Each row is where one point has got to under a steady rotation. How many steps took it there?
The counts run from 0 to 483.
[106  99 130 117 135 153 149 148 106 126 108 152 153 178  96 147  63 110
 110  72 129  92 131 165 106 129 134 155 123 137 149 175 110 126 130 124
  82 154 154 124 150 155 142 129 131 153 144  93 162 117 160 150 118 149
 103 152 127 153 104 158  62 161 120 111 155  98] : 310
[159 114 137 175 106 148 119 133 115 170 106 162 118 111 128 141  76 140
 110 142 112 125 146 101 173 122 139 127 130 166 159 157 161 116 125 114
 182 106 138 155 155  90 119 159  68 137 143 163 105 109  70 151 157 153
 128 119 185 106 117 138 173 117 140 102 161 136] : 272
[110  87 116 111 134 149 170 132 140 175 148 174 109 134 157 135 148 125
  98 163 146 163 105 111 111 131 173 129 110 133 123 163 122 162 187  95
 165 141 109 136  86 191 122  76 120 149 105 114 112 118 121  98 163  98
 138 103  87 111 117 121 128 143 114  83 143 111] : 388
[139 101 129 113 176 135 188 117 136 116 122  97 132 122 131  99 160 152
 119 143 178 133 148 120 118 144 142  64 104  98 103 142 141 152 154 157
 127 164 136  99  76 120 108 148 126  77 104 131 134 121 137 131 138 115
 198  89 112 122 177 106 132 125 100 100 103 116] : 242
[124 126 146  97 154 120 137  90 162  80 167  92 148 172 143 132 162 129
 105 140 161 125 162  99 138 124 145 145  98 120 127  84 140 129 164 174
 107 115  99 146 152 109  77 133 112 142  94 118  97 125 135 133 140 131
 173 171 119 108 135 168 135 101  62 137 147 140] : 95
[161 121 127 173 102 162 142 136 128 163 107 129 151  98 111 140 106 144
 162 160 158 102 153 148 196 141 150 139 155 149 144 166 161 123 144 119
 142 128 115 135 148  86 111 165 103 159 138 168 141 125  72 136 175 163
  96 109 177 100 113 164 162 120 134 114 135 130] : 264
[121 100 147 124 173 119 139 126 132  93 123 116 149 175 149 119 110 135
  97 106 133 121 191 104 123 134 137 124  53 137 126 136 120 112 154 185
 124 109 140 120 134  99 103 166  86 133 109 123 116 146 129 141 144 161
 206 158 111 102 159 151 155 131  78 134 140 154] : 91
[149 144 141 141 129 152 164  66 141 166  94 133 106  90 110 140  65 135
 108 100 148 106  93 126 105 102 139 126 141 130 193 145 133 125 132 121
 188 166 135 167 112 122 160 137 102 101 108  85 142 102 103 119 115  77
 118 126 152 120 113 124 137 113 176 104 124 136] : 128
[126 104 167 147 163 128 147 101 107  69  99 127 154 145 152 143  92 132
 119 114 106  79 143 123 124 136 127 143  73 158 134 169 117  98 141 175
  91 115 151 138 152  95 104 183  95 124 106 135 124 144 167 155 146 159
 164 184 126 127 161 149 106 124 106 120 128 136] : 83
[159 102 154 161 102 133 139 130  77 167 123 128 132 119 115 121  68 156
 117  86 170  75 145 166 142 149 165 136 125 145 190 159 101 117 139  91
 132 152 108 142 127 155 133 164 107 118 181 115 142 117 133 141 131 164
 158 160 162 136 128 129  95 169 115 124  99 107] : 412
[134 140 109 102 109 113 132 143 148 187 145 124  90 122 113  98 104 104
  68 108 120 158 117  96 145 115 110 106 164  87 139 139 116 145 169 103
 159 117  93 141  82 148 143  76 139 137 138 145  98 138 142 126 112 165
 115 158  99 173 101 159 108 143  74 116 156  92] : 49
[161 114 135 115 155 110 147 112 187  87 121  85 146 122 122 117 155 154
 146  98 164  81 127 147 154 111 100 137 122  92  98 126 158 141 106 167
 126 172  97 161 139 110 115 116 155 109  82 147 113 113 114 119 157 102
 140 121 148 160 135 138 173  89 118 169 129  93] : 347
[137  94 126 113 138 134 140 162 177 145 113 157 143 130 114 157  91 107
 118  75  85 106 132 126 143  91  59 145 125 115  72 155 139 135 109 136
 124 154 119 141 132 133 128  89 148 158 117 145 107 134 107 105 158 152
 119  94  84 148 116 135 144 125 111 193 106  88] : 444
[153  94 164 191  90 138 140 129 128 121 134 169 134 128 155 131  77 162
 114 126 111  84 116  98 184 155 151 180 130 152 142 141 129 112 123 101
 122 120 121 178 135 132 119 142 113 146 149 166  79 121 144 133 138 188
 146 161 135 120 122 148 107 128  90 143  82 101] : 175
[145 158 133 129 105 148 126  91 111 193 126 109 126 122 108 144  89 101
 106 110 119 150 137 100 160 103 133  96 183  89 192 103 147 126 155 126
 152 109 142 134 130  91 135 133  83 111 157 144  98 144 150 166  92 158
 137 112 177 123 116 168  88 137 118  96 129 110] : 38
[124  83 125 129 134 137 151 175 151 106 104 154 114 131 117 121 102 130
 120 102 120  85  84 143 119 134  93 143 122 124  89 193 121 141  98 116
 113 157 144 154 126 154 138  97 156 130 104 164 123  93 162 124 142 135
  81 167 120 201 117 118 116 127 110 141 161  68] : 65
[153 132 142 187  81 160 134 117 143 164 125 137 124  85 119 128  80 157
 136 151 158 120 116 108 190 138 158 154 147 152 172 133 156 122 139  86
 160 119 103 163 143  99 120 130  96 159 129 151 118 115  72 111 134 162
 111 139 159 107  95 149 163 121 108 143 117 125] : 269
[166 130 150 144 107 115 141  99 120 182 126 141 122 141  90 132  48 114
  84  73 126 109 133 128 151 106 163 132 163 117 186 134 140 110 141 108
 161 126 133 167 120  98 158 129 105 120 152  95 117 116 112 124  93 141
 147 105 184 107 102 171 109 146 116 100 124 127] : 34
[125  85  98 118 128 172 166 191 113 162 133 135 134 108  99 121 137 134
 122 156 156 148 139 147 146 152 130  65 132 112  92 185 147 156 152  91
 110 136 133  82 100 134  97 112 132 135 151 155 137 114 123 124 143 175
 127  92 117 140 139 100 101 167  80 110 141  92] : 155
[ 91 100 118 110 122 176 160 154 114 155 111 139 155 175 103 162  98 108
 143  87 143 132 129 158 109 115 107 116 112 110 135 164 111 140 130 118
  82 144 160 106 152 163 136 103 127 152 145 120 140 126 188 144  99 133
 125 109 132 143 111 115  63 193 122 147 139  74] : 305
[128 121 115 106 163 133 136 137 156 131 142 115 163 166 150 124 151 127
 120 132 157 138 207 106 138 109 132 134  92 122 111 121 120 132 171 187
 125 127  95 113 138 140  93 132 104 149 105 129 118 158  93 117 172 141
 185 127  91  88 132 166 172 123  86 152 130 144] : 99
[141 138 149 121 129 142 157  49 133 158 110 107  94  87 110 132  98 131
  91 128 147 135  88 118 110 108 132  81 143 107 185 138 143 143 139 112
 171 146 143 144 100  95 138 129  96  79 110  91 126  97 135 133  88  84
 147 126 168 133 140 110 112 130 148  84 146 133] : 134
[126 107 162 130 163 105 140  85 130  61 142 111 144 157 152 122 111 130
  90 126 125  96 152 115 130 136 143 157  82 150 131 139 118 112 167 175
 104 114 109 158 136  98  98 158 103 136  92 115 105 128 136 132 144 151
 171 194 120 117 145 176 125 122  72 123 139 152] : 89
[119 120 141 130 129 154 155 141 105 118 113 144 132 165 106 100  53 131
  75  88 154  95 130 110 104 144 138 150 119 138 163 143  98 105 123 134
  90 165 142 139 137 150 136 156 132 138 139  98 153 110 150 138  99 179
 112 189 111 146 113 162  67 135  88 118 128 113] : 317
[110 144 129 137 164 177 178 104 122 129  70 152 122 108 124 126  56 124
  98 108 136 122 115  80  81 122  98 125 106 135 153 163 101 115 124 149
 135 176 152 129 112 151 149 160 112 119  96  96 155 133 104 116 136 134
 117 158  59 127 143 131 104 102 153 114 102 147] : 224
[144 137 133 151 140 143 156  93 169 119  89 105 164  91  98 176  97 115
 165 113 136  93 142 165 156  99  96 155 135 131 130 181 150 114 147 160
 120 134 120 141 144  57 134 139 107 143  81 155 152 155  95 109 167 122
 108 118 139 109 120 158 171 121 152 154 128 131] : 358
[133 129 137 148 145 150 153  94 163 123  85 109 168 101  95 178  94 116
 172 116 133 109 147 162 146 100  88 133 121 135 133 178 162 117 136 169
 119 125 142 136 154  54 136 149  97 136  88 153 159 144  94 128 158 116
 106 115 162 107 123 153 174 125 159 143 145 130] : 359
[ 98 150 133 157 121 167 161  66 158 141 108 112 128  91 105 153  85 128
 129 160 148 169 122  84 139 112 120 113 109 127 170 124 157 124 155 129
 143 103 148 125 145  60 130 136  74 150  76 139 132 143 103 107 102 125
 127 125 128  73 122 129 151 145 123 136 136 150] : 369
[172 122 132  98 165  94 136 120 179  91 143  95 134 131 154  99 160 143
 108 108 149  84 129 116 142 118 108 138 127  99  99 121 143 142 123 178
 132 173  87 168 115 136 105 121 156 107 103 143  94 116 126 129 178 132
 157 153 115 180 148 160 158  64 100 146 122  98] : 340
[177 105 133 103 173  94 136 137 168  99 127 104 138 141 145  95 149 137
 102  89 137  78 146 128 136 115 101 142 121 110  80 138 137 136 120 178
 145 173  92 156 107 133 121 131 153 100  99 141 102 119 113 122 183 124
 161 144 114 173 147 152 175  71 105 138 126 103] : 341
[134 115 151 156  91 171 148 112  83 152 127 119 151 109 128 153 123 152
 160 133 191  90 124 161 145 140 165 119 146 126 189 140 131 139 132 101
 104 154 127 131 154 154 112 153 106 114 172 139 122 123 172 171 118 151
 133 133 172 137 132 127  70 146 144 117  93  76] : 408
[128  92 137 101 151 153 127  97 137 109 158 118 114 112 159 133 165 159
  91 190 160 138 112 104 128 129 154 111  96 144 129 119 161 149 153 119
 140 149  89 143 133 140  52 122 109 140  99  94  96  89  89 119 169 115
 147 148 116 128 151 111 145  98  88 102 150 143] : 1
[137 143 139 120 153 120 143 126 139 115 140 109 120 130 149  68 123 158
  81 123 171 123 135  52 130 146 113 118 121 101 139  88 110 125 107 153
 134 162 104 145 114 158 119 140 138 100 122 135  89 123 142 137 121 176
 174 177  77 155 148 146 117  80  74 158  94 109] : 331
[148 113 153 152  96 161 147 107  85 137 135 113 142 116 121 144 116 156
 148 134 186  82 112 161 142 144 164 132 150 123 194 129 135 134 128  92
 107 158 126 153 155 149 113 156 116 117 166 122 125 105 173 173 113 139
 124 148 193 149 121 126  71 139 138 112 114  78] : 409
[140 149 114 106 127 130 117 128 122 198 122 113 116 134 115 127 111  87
  81 120 105 158 153  96 144  98 116  72 179  89 148 132 130 143 163 145
 160 100 143 124 108 112 130 110  95 107 153 159  88 134 151 172 119 162
 126 119 154 161 118 170 101 131 111  84 177 109] : 45
[118  78 128 141 128 144 161 182 142 117 101 159 128 128 116 116  87 134
 129  86 117  90 102 150 121 141  90 144 106 133  83 205 104 137 105 115
 116 154 151 139 117 164 152 107 147 133 114 169 132 111 157 125 150 150
  99 165 102 193 122 115 126 138 118 147 146  77] : 66
[110 146 126 128 140 174 148 130  82 132 100 129 149 148 127 119  84 121
 108 123 151 118 155  89 131 139 116 123 137 127 164 127 105 122 135 155
  85 151 152 114 143 141 118 176 110 130 158 132 132 147 157 170 129 204
 116 180  98 141 140 168  59 116 113 118 108 116] : 320
